One turn moves every row onto another: examples first, then more rows asked:
Zodez: [ -9  -1   2  -4   3  -8  -6  -8  -1 -11   8  -5 -22  -3   2 -16  -8   5
 -14  -1  -3  -3   3  -5  -8   2 -14 -10  -9]
botu: [ -2 -18   2   2  -1   1   5  -9   6 -14  -2 -10 -17  11 -11 -12 -11  18
  -3   1  10  -3  -4   8   3  -2  -2  -6   4]
gidu: [ -3   1   6  -3   6  -2  -2 -12   6  -6   8 -13 -22   0   5 -16  -8   3
 -10  -5   2  -9   4  -1 -11   2  -6  -6 -11]
dena: [  5  -8   1 -12   3  -8 -14  -7   7  -9   6  -4  11   7 -13  -6  -7   8
 -12  -1  10   0  -4  18 -15  -4  -2   0   6]
nuge: [ -7   0   2  -5   7  -2  -2 -11   4  -9   8  -5 -22   0   4 -16  -8  -1
 -17  -3   1  -5   3   0  -6   2 -10 -10 -14]
gota: [ 11 -14  -1  12  -1  11  -9 -17  -2 -17   2   3  -5  13  -5  -8   1   1
 -17  13 -14 -12   1   6   4   1  13   6   0]
nida: [-13 -11  -2   4   0   6  14 -10   2 -25   3  -3 -12   6  -1  -5  -6  14
 -10   0  -4   3   1   2   9  -2  -7  -8   1]
Didi: [ -3   6  -6 -10   1  -5  -1  -9   7 -12   9  -1  10   1 -11   1   0  13
  -2   3  -4   7  -3  18 -12  -8  -4   3   4]
guvip: [  0  -2   1  -8   4 -10 -12  -9   8  -9   6  -4  11   8 -17  -4  -7   8
  -2   2  10   2  -4  14 -14  -5  -3   5   7]
mer: [-13 -16   6  11   3   2  -2  -9   4 -20  -2  -5  -9  11  -3  -5 -12   9
  -9  -7  10  -2   3  -5   7  -3  -4  -4   1]
gis: [ -8 -12   1   7   2   3   8 -12  12  -9  -2   0 -17  11  -5   0  -5  15
   0  -2  -4   1   6   7   2 -12  -1  -4   2]
zom: [  3   0  -2 -11  -1  -3  -3  -9   9  -9   9  -3  11   1  -6   3   1  13
  -7  -2  -6   3  -1  21 -16  -9   0   1   5]
fop: [ -1   4  -9 -10   0  -6  -3  -9   4 -16   9   0  10   3 -12   2   5  14
  -3   4  -6  10  -2  18 -12  -3  -3   2   2]
Fevek: [  8 -11  -6 -14  10   5   0 -13   1 -11  -1   4  -5   8  -2  -9  13   2
   3  12   6  -4   8  -3   8  13   6   5  -5]
Futob: [ -5   5  -1  -7   3   1  -4  -7   2 -21  10  -4  19  -2   3   4   0   6
 -11   0  -6   3   2  10  -7  -2  -5  -3   8]
sumez: [ -9   1   3  -5   7  -7  -2  -9   4  -6   6   0 -23  -1   3 -12  -5   2
 -10   4  -8  -4   9  -3  -6  -1 -14 -11  -3]
zer: [  2 -17  -8 -13  11   1  -4 -16   1 -11   2  12  -7  10  -4  -8  12  -1
  -7   4   3   4   8  -2   3   6   3   9 -15]
rapob: [ -2   6   3  -5   7   1   2  -9   7  -3   5 -11 -22  -1   5 -14  -6   2
  -6   2   1 -11   6   1  -6   3  -6 -11  -6]
Pez: [ 13  -7  -7 -11   6   9  -1 -18  -3 -11   1   5  -5   9  -1  -9  10   2
  -3  13   3  -6   4  -2   8  14   9   8  -6]
sosi: [  8 -11  -1  10  -7   2 -13 -12  -6 -19  -1   1  -8  11  -6 -14  -6   4
 -22  17 -15 -10  -1  10   0  -2   8  -3   1]
Pureb: [ -3   4   4  -6   3  -6  -2  -7   4  -3   3  -7 -24  -4   2 -14  -5   8
  -3   5  -3  -9   7  -1  -8   1 -10 -12  -1]
rodod: [ -5   0   7  -2   3  -8  -8  -9   2  -6   6 -11 -22  -2   3 -16  -9   8
  -6  -2   0  -9   4  -5 -11   1  -9  -8  -5]
Tizof: [ -3  -4   3  -8   5  -4 -15  -4   1 -21   7  -5  20   4  -4  -4  -7   1
 -16   1   9  -1  -2   8  -5   3  -7  -4   9]
zadod: [  2  -4  -2  -8   4 -12 -15  -8   8  -9   4  -1  11  12 -18  -1  -1  10
  -1   4   7   3   0  14 -14  -3  -2   4   7]
Somo: [  9  -8   0  13 -10   5 -12 -11  -6 -21   0  -7  -7   7  -2 -12  -4  10
 -17  14 -17 -11  -1   8  -3  -1  12  -1   0]
Vupen: [  8 -13  -6  -8   8   5  -7 -21  -1 -10   3  13  -7  13  -2  -7   9  -2
 -11   5   1   0   6  -3   4   8   8  12 -14]
gitub: [  7 -10  -2  -7   5   5  -4 -14   0 -12   0  -6  -2   5   3  -7  12   9
   6   0   6  -4   7  -9   1  10  11  12 -10]
lom: [  6  -7   2  15  -6   4 -16 -10  -4 -17  -3  -1  -5  11  -1  -9  -5   3
 -16  15 -15 -13   4   6   0  -3  11  -2   3]
dasa: [-10   6  -1  -4   4  -3  -5  -9   2 -22  11  -3  19   1  -4   3  -1   6
  -6   0  -4   7   1   6  -6  -4  -7   3   5]
keki: [ 13  -7  -2  -4   3   9  -6 -20  -3 -10   2  -1  -4   8   4  -6  10   6
   0   2   3  -7   6  -7   1  10  15  14 -11]
Kegup: [ -6   1   0  -7   4  -6 -13  -6   0 -22   8  -6  18   4 -11  -6  -7   5
  -8   3  13   2  -6   6  -4   2  -7   1   6]
kose: [ 10 -12  -5  12  -5  11 -11 -15  -5 -19   0   4  -6   9  -5 -10   0   4
 -20   9 -10 -11  -4   7   6   1  14   6  -5]
sarot: [  4 -16  -7 -11   3   2  -3 -17  -3 -17   6  -1  -6   5   0 -10  11   9
  -6  -4   3   4   1  -4  -2   9   7  13 -20]
zikan: [  6 -11   1  15  -8   2 -17 -13  -3 -17  -1   0  -8  10  -3 -10  -5   6
 -20  10 -16  -8   1   8  -5  -7  12   2  -3]
Pelum: [ 11 -12  -7  -9   1   6  -4 -22  -6 -15   7   3  -7   7  -1 -11   8   7
 -10   0   2   0  -1  -3   0  11  11  14 -18]
Vadev: [ 11 -15   0  14  -4  10 -11 -18  -3 -18   2  -1  -5  12  -5  -9   0   5
 -16   8 -11 -13  -2   5   1   1  14   8  -2]
pipan: [ -5   2   3  -6  12   0   2 -11   7  -6   6  -3 -22   2   4 -13  -6  -5
 -12   4  -3  -8   8   1  -5   1 -11 -12  -7]
donu: [ -3   0  -3  -7   2  -8 -15  -4  -1 -23   6  -7  17   6 -12  -5  -3   8
  -6   5  12   1  -4   6  -6   7  -5   0   7]
Kiled: [ 12 -10  -4  12  -6  11 -10 -14  -3 -16  -2   1  -6   9  -5 -10   1   5
 -15  11 -10 -14  -2   8   5   1  16   5  -3]
bopu: [ -8   5  -3  -2   3  -5 -10  -8   0 -25   9  -3  19   4  -4   5   3   7
  -5  -1  -3   7   3   3  -8   0  -5   3   4]

Fevek turns into gitub
sumez turns into Pureb
dasa turns into Didi
And these:
keki turns into Pelum
zadod turns into donu
Somo turns into zikan
Vadev turns into kose
rapob turns into gidu
dena turns into Tizof
botu turns into mer

One turn moves every row onto another: examples first, then more rows asked:
Dako: [ 8  1 -7 10  7 -4 -4  8  6 -1 -4 -6 10  2 -9  1 -1  6 -3  8 -3 27 -4 -1]
Petuf: [ 19   1  -8  -3  -1 -16  -3   1   5  -5   5   2  -5  -5  -5  -3  -5 -12
  -4   8   6   5   2  -3]
fer: [ -3   2  -4  -6   2   2  -3  14   3  -7   4  -7  -4   6   6 -15   0  -3
  -7   2   4   6  21   3]
zeze: [ -8   1  -5  -3  -3 -14  -2   1   5 -19  10   5   1   5  -3  10  -5  -5
   4  -7  -2   8  -9   5]
gamif: [ -7   2  -8  -4  -3 -15   0   4   5 -16  12   7   7   5  -4   8  -4  -4
   0  -4  -3   8 -11   6]
Ponu: [ -7   5  -7   3   3   5  -8  10   9  -6   4  -5  -2   4   4 -10   4   6
   8  -4  -3  12  -3 -13]
Bukim: [  9  -3   7  -2   6   2  -4 -12 -11 -11   8   3  -6   3  -4  -6   8  -7
 -13  -3  10   5   7   2]
bubis: [ -5  -6  -9   9  -5   2  -3  -6   8  -3  -7   3  -3   5  -1   7   6  -4
 -26   6  -3 -10   9  -3]
zit: [ -7  -1 -13   9  -7   5  -4  -6  11  -9  -5  10  -8   1   0   3   6   9
  -5  -4 -11   1 -11  -8]
teba: [  4  -7 -10   4   5  -6  -7  12   1   1  -4 -13   9   6  -5   7   2  -9
 -19   8   0   8  13  -1]
nibu: [-10   3  -8   0   3   4 -11  10   7  -6   3  -5  -4   2   3  -7   2   6
   7  -3  -2  13  -5 -13]
lelud: [  5  -5  -1  11  -1  -1  10  -7  14 -12  -6   2   1  -4 -12  -5   3  20
 -10   1  -4  11  -5   7]
Kavu: [ -7   0  -8   0   1   4  -9  10   6  -7   5  -5  -2   5   3 -10   0   5
   8  -4  -5  15  -4 -13]
Fis: [-14 -14   8  10  -2  -6   2  -6  -3  -6   6   3   3  -4  -3   7   3  -6
  -5  -5  -2  -1 -10   2]
zaz: [ -6   3 -11   8  -5   4  -2  -7  13  -8  -6   7 -10   4   1   3  10  11
  -5  -2  -9  -2 -10  -9]
Mulab: [ 14   1  -1 -13   2 -12  -7   1  -4 -21   6   3  -2   9   2  -2   0  -6
  -3  -4   2   9   3  -3]
revet: [ -6   3  -3  -6   2   3  -5  16   3  -7   5  -7  -2   3   7 -11   2  -5
  -6  -2   4   6  20   6]
segus: [ -3  -1   2  12  -3   1   3  -9  -9  -9   6   0  -5  -1 -14   5  12  -6
  -5  -5   4   9  -5  16]
tosik: [ -1  -4   2  -2  -6   0   9  -1   7 -14  -5   0  -6  -1  -2  -9   9   6
 -16  -3  -1  -3  18  16]
Betu: [ 8 -3 -8 11  9 -3 -4  8  6 -4 -3 -8 11  1 -7  0 -2 10 -6  6 -4 24 -6 -2]
Sefog: [  6  -1  -8   7   6  -6  -2  11   8  -2  -4  -6  10   2 -12   0  -1   8
  -5   7  -4  26  -4  -1]
mise: [  1  -6   1   3  -6   1  13   0   8 -11  -4   1  -4   0  -2  -9   8   6
 -16  -2  -2  -3  18  16]
bafo: [ -8   3 -10  -2   1   2  -8  13   8  -7   4  -4  -4   6   1  -9   2   5
   6  -3  -6  14  -4 -12]
reben: [ 11 -10   3  10   2  -6  -5  -4 -11  -2  -2  10  -8  -8   8   0   2 -10
 -12   2   0   2   3   1]
depu: [  6  -6 -12   4   4  -7  -7  12   1   2  -6  -8   7   8  -3   4   1  -7
 -19  11  -1   8  15  -4]
Berev: [  6  -2   5   3   6   2  -1 -15 -10 -10   6   1  -6   4  -2  -7   5  -8
 -16  -5  12   5   5  -3]
Puf: [ -3   2  -4  -2   2   4  -1  17   4  -5   6  -6   0   4   6 -13   3  -5
  -5  -1   3   6  20   6]
zoget: [-14 -14   4   8   0  -6  -1  -8  -5  -7   8   5  -3  -3  -4  10   3  -7
  -4  -5  -3  -1  -7   4]
gezib: [ -4   1  -5  -6   1   4  -2  12   3  -7   7  -8  -1   6   7 -13  -1  -5
  -6   2   3   7  19   7]
rafu: [ 10 -12   2   5   3  -4  -9  -4 -10  -2   3   9  -7  -7   4   3   3 -12
 -12   5   1  -1   2   0]
gon: [ -8   0 -12   6  -5   4  -5  -7  11  -8  -7   8 -10   1   0   5   8  10
  -7  -3  -8   0 -12 -10]
rus: [  5  -6 -10   6   2  -6  -7  12   0   3  -4  -9  10   8  -3   5   4 -10
 -16  10  -2   6  16  -3]
suf: [  4  -6 -11   5   6  -4  -5  11   2   2  -3 -13  10   9  -2   6   2  -9
 -19   8  -3   7  13  -2]
Kilif: [  1  -3   2   2  -6   1  10  -5   6 -13  -4  -1  -6   2   0  -9   9   6
 -17  -1  -5  -3  16  18]
bugap: [  4  -2   3   9   0  -1   9 -11  15 -10  -7   0   0  -2 -13  -5   5  17
  -8   0  -5  12  -6   7]
bivi: [ 14   1  -7 -10   2 -17  -5   1  -6 -18   6   3  -2  10   3  -4   1  -4
  -7  -5  -1   8   5  -5]
laz: [ -4  -3 -13   6  -4   1   2  -6  10  -2  -5   2  -3   8   0   9   7  -5
 -24   5  -4 -10   8  -1]
nozed: [  1  -4   3  11  -1   0   8  -6  13 -11  -7   0   1  -4 -14  -5   6  17
  -9   0  -6  12  -6   9]
tino: [  4  -4   1   7   0  -1   8  -8  12 -12  -7   2  -1  -6 -13  -5   4  20
  -9  -1  -2  12  -5   8]
rila: [  4   1  -5   1 -12 -16   3   5   3 -12   5 -10   0   1 -16   3   8  -7
   5  -1  -1   8 -10   4]
dur: [ -3  -5 -12   4  -5   0  -1  -5  10  -3  -8   2  -3   4  -3  11   7  -5
 -26   5  -3 -10   8   0]
nat: [ -3  -6 -12   7  -7   1  -1  -7  11  -3  -5   5  -1   4  -3   8   6  -6
 -23   4  -3 -12  10  -2]
rap: [  5   0  -4   5 -10 -15   2   2   3 -15   2  -7  -1  -1 -18   8   4  -8
   6  -2   1  10  -9   6]
pelek: [  7  -2  -7   9   8  -5  -5   9   4  -3  -4  -8  10  -1 -10   1  -1  10
  -5   6  -1  26  -5   0]
Palub: [ 21  -3  -5  -4  -2 -13  -7   3   4  -9   3   1  -3  -4  -6   3  -5 -14
  -3   8   6   6  -1  -3]
rog: [ -6   2   2  13  -6   5   5  -7  -8  -9   4   0  -3   0  -8   5  11  -7
  -7  -5   5  10 -10  15]
Fov: [-11   1 -11   9  -6   6  -5  -5  13  -9  -5   7  -7   2  -1   3   8   8
  -8  -3 -11   1 -12  -7]
nuleg: [ -1  -3   4   4  -5   3   8  -3   5 -12  -5   0  -6   0   0 -11   8   6
 -18   0  -1  -2  17  16]

tino turns into nibu
fer turns into bubis
Puf turns into laz
And these:
segus turns into zeze
Petuf turns into Berev
rus turns into Kilif

One turn moves every row onto another: examples first, then more rows asked:
siku: [ 15   8 -13  -6  -8   5   6   2  -1  13  11  -1 -13]
Bepep: [ -2  10  15   5  -3  -2 -13   4   1  -2  12  -2  -1]
genom: [ 4  3 -4 -5 -9 20  2  1  7 -4 11 -9  4]
pof: [17 13  2  6 -3  6  6  8 -4 -6  3 -7 -9]
lopo: [  1   8   8  -3   1   1  -8  14  13  -4  11 -10   3]
lat: [  4   9 -14  -8  11   8   0  -4 -11  12   7   1  -4]
vefem: [ -3  12   2  -8  11   3  -3  13   5  -1   5   1 -21]
Momir: [ 13   9  -8 -10  -5   5  -3 -12  -6  14   4  -7  -4]
Bov: [  8  11  -4   4  -3   5  -5  -4   2  10  -1   2 -24]
gidul: [  6   0  10  -3   0  -2  -2  10   9   1  11 -13   6]
rad: [-2 10 10  3 -2  5  3  3 -7  1 12 12 -5]
debik: [-5 11 -7 -6  8  0 -6  4 10 22  7 -8 -1]
duga: [ -2  14  -1  -4   8  11   0   5   0   6   6   1 -25]
Kel: [ -6  15 -12  -6   8   3   1  -3   4  19   9  -4  -8]
Vatef: [-3  2 13 -6  1 -1 -6  7 -6  5  8  0  8]
nimu: [ 1  6 12 -4  5 -3 -8 10  8  1  9 -4  7]
vugok: [ 13   3 -11  -7  -6  -4   0   0   0  11  11   5 -12]
Zez: [  3   0   7  -3  -9   6   2  11  11   2  15 -14   0]
Tumuf: [ 20   5  -1  -5  -1   4  -8  -7  -2  11   9 -12   3]
Vigu: [  3   7 -20  -3  11   6   5   3  -3   8  14   3  -4]
Bomod: [  2   5  -9   3  16  16  -7  -2   0   3   1   0 -14]
Zofa: [ 14  13  -4   3  -7  11   7   2  -7   3  -2  -4 -14]
Lezi: [  3   3  14   0  -1  -4 -10  13   1  -2  12 -11   2]
Mafe: [ -3   5   4  -6   1   5   0   6  17  -6   8 -11   4]
bib: [ -9   1  -1  -6  -4   3   7   1  18   3  10  -7 -11]
Ran: [-10   3   1   1  -5   2 -14  -6  -6  10   6  -3   3]
Vuba: [ -1  11 -12   0  11  14  -1  -4   5   7  -3  -5 -15]
nebu: [ 10   6  -7  10  -5   7  -4   0   6   9  -5  -2 -17]

Bomod turns into Vigu
pof turns into vefem
And these:
duga turns into Kel
rad turns into bib
Bov turns into Vuba
Bepep turns into Mafe
lopo turns into nimu

